In the data rows, 500 means zero.
Here are some points, one per row:
array([722, 439, 542, 679, 569, 533, 419, 440, 356, 592, 698, 558, 617, 484, 372, 367, 506, 450, 375, 412, 301, 393,
       437, 499, 552, 362, 548, 433, 474, 433, 310, 559, 672, 525, 558, 377, 351, 337, 440, 549, 564, 506, 464])
array([754, 481, 612, 732, 437, 699, 442, 649, 430, 487, 456, 495, 511, 517, 352, 557, 453, 391, 412, 585, 491, 529,
       460, 597, 292, 504, 641, 699, 361, 509, 428, 566, 539, 537, 607, 446, 515, 437, 541, 553, 492, 481, 519])
array([334, 515, 478, 450, 609, 535, 478, 536, 466, 346, 375, 378, 403, 442, 609, 517, 516, 517, 514, 406, 531, 623,
       454, 507, 635, 578, 460, 378, 565, 584, 574, 548, 550, 451, 334, 455, 555, 424, 469, 453, 570, 494, 355])
array([287, 570, 439, 439, 533, 509, 508, 454, 495, 367, 404, 422, 424, 524, 453, 455, 483, 447, 472, 523, 632, 623,
       472, 559, 532, 635, 418, 322, 462, 530, 607, 524, 508, 513, 481, 385, 497, 462, 521, 422, 555, 499, 437])
array([730, 471, 549, 569, 654, 507, 440, 623, 319, 483, 729, 349, 645, 542, 384, 523, 413, 349, 576, 460, 607, 425,
       471, 542, 389, 437, 702, 601, 568, 564, 309, 677, 282, 500, 555, 493, 606, 511, 364, 503, 313, 471, 402])
array([570, 571, 440, 684, 396, 409, 535, 397, 558, 624, 620, 583, 483, 452, 406, 618, 385, 604, 444, 626, 492, 397,
       632, 502, 442, 560, 519, 422, 490, 421, 544, 373, 568, 664, 626, 560, 421, 506, 712, 546, 669, 510, 670])
array([438, 496, 541, 301, 531, 498, 466, 578, 519, 332, 436, 492, 480, 511, 587, 522, 546, 533, 533, 383, 518, 572,
       408, 564, 489, 502, 518, 413, 469, 582, 461, 582, 516, 415, 304, 448, 556, 461, 393, 439, 469, 515, 341])
array([296, 642, 501, 719, 685, 528, 415, 378, 316, 519, 437, 549, 539, 468, 492, 65, 668, 661, 712, 534, 470, 694,
       719, 566, 599, 472, 346, 335, 294, 412, 354, 636, 651, 477, 640, 369, 418, 711, 720, 504, 528, 363, 374])
array([222, 633, 395, 344, 393, 457, 549, 392, 510, 450, 432, 524, 444, 494, 547, 532, 409, 520, 497, 582, 446, 501,
       569, 564, 475, 576, 343, 411, 554, 475, 567, 502, 446, 432, 612, 575, 542, 506, 621, 512, 584, 523, 609])
array([620, 607, 267, 542, 347, 415, 597, 331, 598, 692, 499, 554, 377, 551, 676, 570, 593, 565, 246, 575, 391, 326,
       629, 513, 660, 660, 394, 397, 385, 379, 729, 505, 451, 493, 639, 639, 418, 603, 633, 406, 694, 499, 764])
array([734, 515, 524, 543, 485, 589, 581, 584, 576, 678, 676, 564, 563, 529, 463, 512, 407, 598, 470, 647, 476, 330,
       594, 365, 386, 458, 631, 595, 514, 439, 536, 352, 540, 540, 583, 702, 508, 414, 549, 571, 486, 476, 634])
array([263, 555, 470, 407, 429, 489, 490, 408, 563, 417, 395, 452, 446, 497, 532, 508, 455, 526, 478, 529, 461, 444,
       622, 594, 470, 577, 358, 385, 425, 531, 498, 446, 464, 512, 584, 491, 476, 538, 587, 443, 474, 501, 573])
array([313, 608, 580, 689, 348, 420, 347, 494, 563, 663, 591, 770, 664, 591, 632, 645, 347, 302, 494, 438, 541, 272,
       329, 273, 653, 452, 592, 617, 635, 368, 387, 328, 606, 321, 521, 462, 558, 408, 361, 251, 261, 417, 560])
array([688, 413, 680, 698, 634, 595, 580, 488, 424, 616, 659, 608, 650, 472, 439, 378, 641, 664, 432, 514, 394, 419,
       562, 449, 552, 474, 623, 497, 514, 372, 415, 470, 679, 659, 499, 529, 528, 578, 443, 614, 514, 597, 456])
array([671, 425, 584, 584, 551, 551, 473, 586, 519, 499, 643, 495, 614, 485, 556, 509, 511, 446, 467, 496, 501, 502,
       444, 472, 499, 361, 650, 617, 530, 563, 380, 468, 450, 534, 429, 573, 528, 410, 474, 619, 450, 570, 555])
array([698, 536, 512, 586, 450, 530, 518, 362, 552, 564, 701, 563, 562, 454, 422, 584, 422, 523, 485, 695, 458, 318,
       575, 458, 316, 551, 519, 511, 460, 369, 535, 336, 521, 580, 627, 685, 538, 482, 620, 706, 527, 473, 732])
array([497, 474, 513, 428, 606, 481, 586, 581, 458, 397, 418, 457, 445, 504, 586, 476, 557, 517, 463, 369, 499, 579,
       396, 532, 529, 489, 507, 491, 557, 581, 461, 499, 457, 370, 331, 459, 529, 474, 473, 506, 361, 534, 276])
array([529, 490, 459, 330, 349, 394, 581, 362, 423, 470, 468, 740, 467, 603, 324, 578, 428, 493, 570, 464, 621, 574,
       688, 342, 518, 691, 393, 421, 389, 517, 616, 507, 426, 459, 568, 674, 431, 590, 476, 560, 770, 436, 669])
array([269, 554, 436, 439, 426, 451, 531, 411, 563, 346, 426, 421, 470, 513, 471, 510, 494, 515, 521, 539, 480, 680,
       552, 604, 566, 591, 414, 463, 458, 473, 555, 575, 452, 421, 536, 484, 472, 523, 596, 425, 552, 526, 464])
array([621, 511, 432, 579, 326, 472, 485, 448, 582, 620, 668, 519, 424, 425, 509, 534, 476, 527, 416, 535, 415, 384,
       550, 437, 639, 543, 469, 594, 364, 430, 525, 518, 542, 482, 659, 562, 508, 559, 608, 476, 606, 570, 691])
array([497, 538, 526, 356, 694, 552, 627, 570, 470, 362, 431, 508, 421, 531, 587, 515, 542, 441, 548, 476, 537, 559,
       497, 571, 451, 482, 371, 472, 569, 634, 538, 501, 399, 500, 340, 478, 605, 434, 403, 447, 476, 475, 280])
array([323, 626, 488, 408, 305, 372, 561, 367, 492, 562, 502, 557, 499, 448, 522, 612, 446, 630, 413, 552, 470, 446,
       602, 454, 490, 624, 448, 428, 514, 416, 533, 487, 517, 489, 529, 561, 516, 396, 591, 544, 576, 568, 778])
array([397, 510, 407, 450, 609, 442, 431, 436, 442, 351, 308, 428, 459, 501, 561, 479, 521, 486, 558, 367, 516, 663,
       507, 582, 629, 577, 478, 317, 545, 551, 493, 565, 572, 484, 431, 455, 480, 449, 478, 475, 520, 474, 396])
array([490, 551, 463, 363, 612, 595, 504, 588, 594, 451, 425, 529, 504, 631, 483, 547, 542, 335, 558, 414, 460, 488,
       399, 442, 500, 358, 585, 599, 619, 560, 532, 552, 387, 453, 462, 474, 594, 479, 535, 371, 352, 453, 257])
array([418, 114, 606, 498, 499, 258, 473, 564, 616, 742, 515, 472, 414, 688, 450, 471, 623, 685, 625, 477, 641, 556,
       465, 276, 379, 322, 362, 698, 535, 391, 227, 573, 342, 504, 278, 314, 356, 596, 195, 403, 554, 370, 740])
array([638, 490, 552, 679, 414, 493, 481, 540, 583, 517, 589, 506, 599, 447, 426, 537, 387, 534, 410, 631, 520, 307,
       521, 419, 518, 478, 572, 601, 533, 449, 399, 464, 545, 586, 604, 472, 502, 475, 635, 574, 554, 559, 619])
array([464, 463, 585, 409, 649, 568, 520, 520, 553, 368, 435, 420, 517, 480, 532, 517, 514, 452, 490, 420, 471, 516,
       461, 443, 409, 449, 551, 546, 482, 575, 499, 536, 424, 450, 390, 430, 520, 471, 358, 438, 395, 502, 317])
array([321, 529, 400, 380, 677, 479, 489, 508, 475, 354, 363, 464, 460, 520, 611, 470, 533, 461, 484, 431, 525, 620,
       468, 601, 537, 665, 405, 399, 485, 599, 590, 576, 569, 476, 306, 545, 473, 471, 495, 464, 513, 503, 340])
array([517, 522, 502, 570, 427, 392, 478, 391, 348, 477, 583, 589, 478, 556, 389, 560, 420, 556, 583, 580, 502, 485,
       614, 299, 556, 596, 443, 511, 430, 456, 494, 450, 516, 570, 555, 605, 485, 525, 527, 556, 572, 573, 733])
array([393, 523, 413, 403, 569, 511, 511, 418, 538, 468, 356, 409, 379, 539, 606, 577, 557, 462, 467, 513, 507, 591,
       522, 576, 510, 549, 368, 299, 558, 590, 610, 536, 570, 451, 308, 518, 566, 507, 498, 484, 460, 575, 309])
array([296, 596, 426, 387, 544, 454, 473, 419, 535, 415, 315, 473, 401, 538, 438, 447, 470, 548, 535, 516, 593, 622,
       582, 624, 605, 639, 305, 374, 419, 562, 651, 546, 443, 481, 470, 468, 444, 510, 593, 480, 523, 462, 386])
array([714, 348, 670, 635, 457, 559, 482, 637, 448, 571, 570, 516, 452, 362, 523, 420, 533, 363, 637, 630, 439, 513,
       416, 514, 463, 497, 687, 634, 475, 491, 609, 573, 540, 537, 485, 524, 443, 528, 541, 679, 480, 472, 451])
array([390, 405, 429, 348, 550, 421, 568, 614, 531, 522, 380, 418, 502, 631, 594, 438, 608, 487, 463, 358, 504, 607,
       339, 525, 421, 422, 439, 413, 525, 602, 484, 445, 472, 433, 258, 409, 592, 637, 252, 436, 493, 470, 377])
array([524, 355, 513, 486, 511, 396, 549, 674, 586, 502, 437, 360, 498, 601, 508, 312, 562, 491, 463, 426, 528, 587,
       413, 446, 392, 308, 489, 608, 523, 468, 487, 543, 416, 602, 364, 416, 588, 581, 366, 333, 385, 410, 472])
array([390, 660, 297, 315, 562, 519, 548, 389, 592, 559, 360, 504, 593, 503, 492, 625, 522, 615, 501, 440, 637, 582,
       429, 560, 612, 576, 306, 335, 577, 631, 525, 347, 463, 480, 567, 352, 501, 451, 413, 396, 553, 418, 538])
array([589, 382, 602, 500, 603, 555, 536, 610, 450, 438, 479, 386, 395, 417, 527, 463, 515, 372, 633, 527, 558, 571,
       400, 546, 444, 308, 655, 598, 444, 541, 547, 607, 413, 466, 451, 540, 465, 543, 553, 571, 336, 529, 381])
array([405, 520, 492, 313, 356, 443, 448, 420, 505, 594, 449, 507, 582, 527, 625, 548, 468, 520, 437, 368, 503, 426,
       601, 627, 377, 650, 367, 377, 531, 345, 771, 262, 509, 558, 623, 491, 288, 494, 582, 671, 573, 546, 516])
array([345, 629, 362, 427, 419, 419, 471, 401, 594, 572, 443, 533, 475, 485, 488, 589, 561, 562, 471, 440, 497, 565,
       572, 567, 567, 601, 443, 423, 599, 533, 430, 424, 573, 441, 598, 524, 455, 453, 446, 573, 489, 497, 644])
array([485, 496, 481, 452, 349, 454, 445, 435, 497, 559, 558, 550, 468, 404, 523, 546, 453, 552, 483, 433, 527, 422,
       531, 559, 467, 632, 511, 444, 556, 454, 634, 331, 550, 506, 623, 535, 360, 508, 593, 482, 631, 608, 645])
array([729, 503, 602, 694, 451, 513, 482, 560, 564, 511, 601, 526, 485, 397, 364, 537, 400, 538, 475, 595, 411, 325,
       492, 455, 455, 420, 582, 571, 451, 358, 426, 455, 531, 571, 641, 586, 538, 436, 564, 552, 508, 552, 665])
array([280, 278, 479, 469, 161, 569, 504, 479, 337, 414, 439, 546, 477, 87, 360, 422, 528, 509, 856, 670, 473, 386,
       469, 708, 515, 501, 569, 761, 491, 623, 717, 527, 450, 355, 825, 417, 596, 599, 517, 603, 423, 568, 691])
array([571, 480, 566, 443, 725, 594, 420, 563, 563, 414, 481, 419, 520, 496, 579, 418, 492, 475, 490, 466, 530, 593,
       416, 513, 402, 408, 607, 575, 579, 667, 513, 540, 440, 474, 383, 571, 576, 488, 490, 489, 433, 475, 250])
array([650, 462, 530, 649, 616, 565, 476, 602, 373, 475, 563, 416, 597, 529, 511, 434, 618, 519, 465, 498, 493, 552,
       371, 448, 503, 386, 595, 537, 430, 520, 311, 482, 582, 586, 451, 489, 551, 490, 401, 464, 521, 481, 245])
array([648, 444, 605, 631, 474, 577, 458, 617, 522, 560, 703, 535, 538, 460, 407, 502, 445, 496, 462, 499, 457, 405,
       495, 365, 403, 341, 564, 566, 481, 469, 350, 523, 500, 575, 558, 487, 516, 514, 494, 614, 494, 553, 609])
array([644, 508, 573, 569, 549, 575, 448, 692, 424, 540, 433, 522, 467, 630, 450, 513, 515, 312, 513, 507, 498, 511,
       462, 406, 625, 452, 707, 632, 649, 490, 457, 506, 512, 582, 528, 491, 527, 569, 524, 401, 380, 356, 384])
array([628, 562, 479, 421, 464, 660, 594, 488, 581, 542, 547, 415, 590, 534, 631, 540, 513, 448, 401, 456, 479, 515,
       393, 537, 580, 285, 546, 679, 533, 494, 382, 679, 440, 503, 277, 480, 504, 464, 354, 443, 369, 591, 434])
These points spread out most along one direction. Take the direction at right angles to it along which they spread out most. Go by this last direction. How far along it is each point below, from 0 to 99? The average is 50, and the first point in the table lies past the average. One standard deviation of the points above along it is 16.
array([390, 660, 297, 315, 562, 519, 548, 389, 592, 559, 360, 504, 593, 503, 492, 625, 522, 615, 501, 440, 637, 582,
       429, 560, 612, 576, 306, 335, 577, 631, 525, 347, 463, 480, 567, 352, 501, 451, 413, 396, 553, 418, 538]) 31
array([671, 425, 584, 584, 551, 551, 473, 586, 519, 499, 643, 495, 614, 485, 556, 509, 511, 446, 467, 496, 501, 502,
       444, 472, 499, 361, 650, 617, 530, 563, 380, 468, 450, 534, 429, 573, 528, 410, 474, 619, 450, 570, 555]) 70
array([524, 355, 513, 486, 511, 396, 549, 674, 586, 502, 437, 360, 498, 601, 508, 312, 562, 491, 463, 426, 528, 587,
       413, 446, 392, 308, 489, 608, 523, 468, 487, 543, 416, 602, 364, 416, 588, 581, 366, 333, 385, 410, 472]) 66
array([390, 405, 429, 348, 550, 421, 568, 614, 531, 522, 380, 418, 502, 631, 594, 438, 608, 487, 463, 358, 504, 607,
       339, 525, 421, 422, 439, 413, 525, 602, 484, 445, 472, 433, 258, 409, 592, 637, 252, 436, 493, 470, 377]) 55
array([628, 562, 479, 421, 464, 660, 594, 488, 581, 542, 547, 415, 590, 534, 631, 540, 513, 448, 401, 456, 479, 515,
       393, 537, 580, 285, 546, 679, 533, 494, 382, 679, 440, 503, 277, 480, 504, 464, 354, 443, 369, 591, 434]) 68
array([730, 471, 549, 569, 654, 507, 440, 623, 319, 483, 729, 349, 645, 542, 384, 523, 413, 349, 576, 460, 607, 425,
       471, 542, 389, 437, 702, 601, 568, 564, 309, 677, 282, 500, 555, 493, 606, 511, 364, 503, 313, 471, 402]) 80
array([485, 496, 481, 452, 349, 454, 445, 435, 497, 559, 558, 550, 468, 404, 523, 546, 453, 552, 483, 433, 527, 422,
       531, 559, 467, 632, 511, 444, 556, 454, 634, 331, 550, 506, 623, 535, 360, 508, 593, 482, 631, 608, 645]) 34
array([497, 538, 526, 356, 694, 552, 627, 570, 470, 362, 431, 508, 421, 531, 587, 515, 542, 441, 548, 476, 537, 559,
       497, 571, 451, 482, 371, 472, 569, 634, 538, 501, 399, 500, 340, 478, 605, 434, 403, 447, 476, 475, 280]) 54
array([418, 114, 606, 498, 499, 258, 473, 564, 616, 742, 515, 472, 414, 688, 450, 471, 623, 685, 625, 477, 641, 556,
       465, 276, 379, 322, 362, 698, 535, 391, 227, 573, 342, 504, 278, 314, 356, 596, 195, 403, 554, 370, 740]) 63
array([734, 515, 524, 543, 485, 589, 581, 584, 576, 678, 676, 564, 563, 529, 463, 512, 407, 598, 470, 647, 476, 330,
       594, 365, 386, 458, 631, 595, 514, 439, 536, 352, 540, 540, 583, 702, 508, 414, 549, 571, 486, 476, 634]) 58
array([529, 490, 459, 330, 349, 394, 581, 362, 423, 470, 468, 740, 467, 603, 324, 578, 428, 493, 570, 464, 621, 574,
       688, 342, 518, 691, 393, 421, 389, 517, 616, 507, 426, 459, 568, 674, 431, 590, 476, 560, 770, 436, 669]) 28
array([648, 444, 605, 631, 474, 577, 458, 617, 522, 560, 703, 535, 538, 460, 407, 502, 445, 496, 462, 499, 457, 405,
       495, 365, 403, 341, 564, 566, 481, 469, 350, 523, 500, 575, 558, 487, 516, 514, 494, 614, 494, 553, 609]) 67
array([688, 413, 680, 698, 634, 595, 580, 488, 424, 616, 659, 608, 650, 472, 439, 378, 641, 664, 432, 514, 394, 419,
       562, 449, 552, 474, 623, 497, 514, 372, 415, 470, 679, 659, 499, 529, 528, 578, 443, 614, 514, 597, 456]) 66
array([644, 508, 573, 569, 549, 575, 448, 692, 424, 540, 433, 522, 467, 630, 450, 513, 515, 312, 513, 507, 498, 511,
       462, 406, 625, 452, 707, 632, 649, 490, 457, 506, 512, 582, 528, 491, 527, 569, 524, 401, 380, 356, 384]) 69
array([650, 462, 530, 649, 616, 565, 476, 602, 373, 475, 563, 416, 597, 529, 511, 434, 618, 519, 465, 498, 493, 552,
       371, 448, 503, 386, 595, 537, 430, 520, 311, 482, 582, 586, 451, 489, 551, 490, 401, 464, 521, 481, 245]) 72
array([714, 348, 670, 635, 457, 559, 482, 637, 448, 571, 570, 516, 452, 362, 523, 420, 533, 363, 637, 630, 439, 513,
       416, 514, 463, 497, 687, 634, 475, 491, 609, 573, 540, 537, 485, 524, 443, 528, 541, 679, 480, 472, 451]) 68
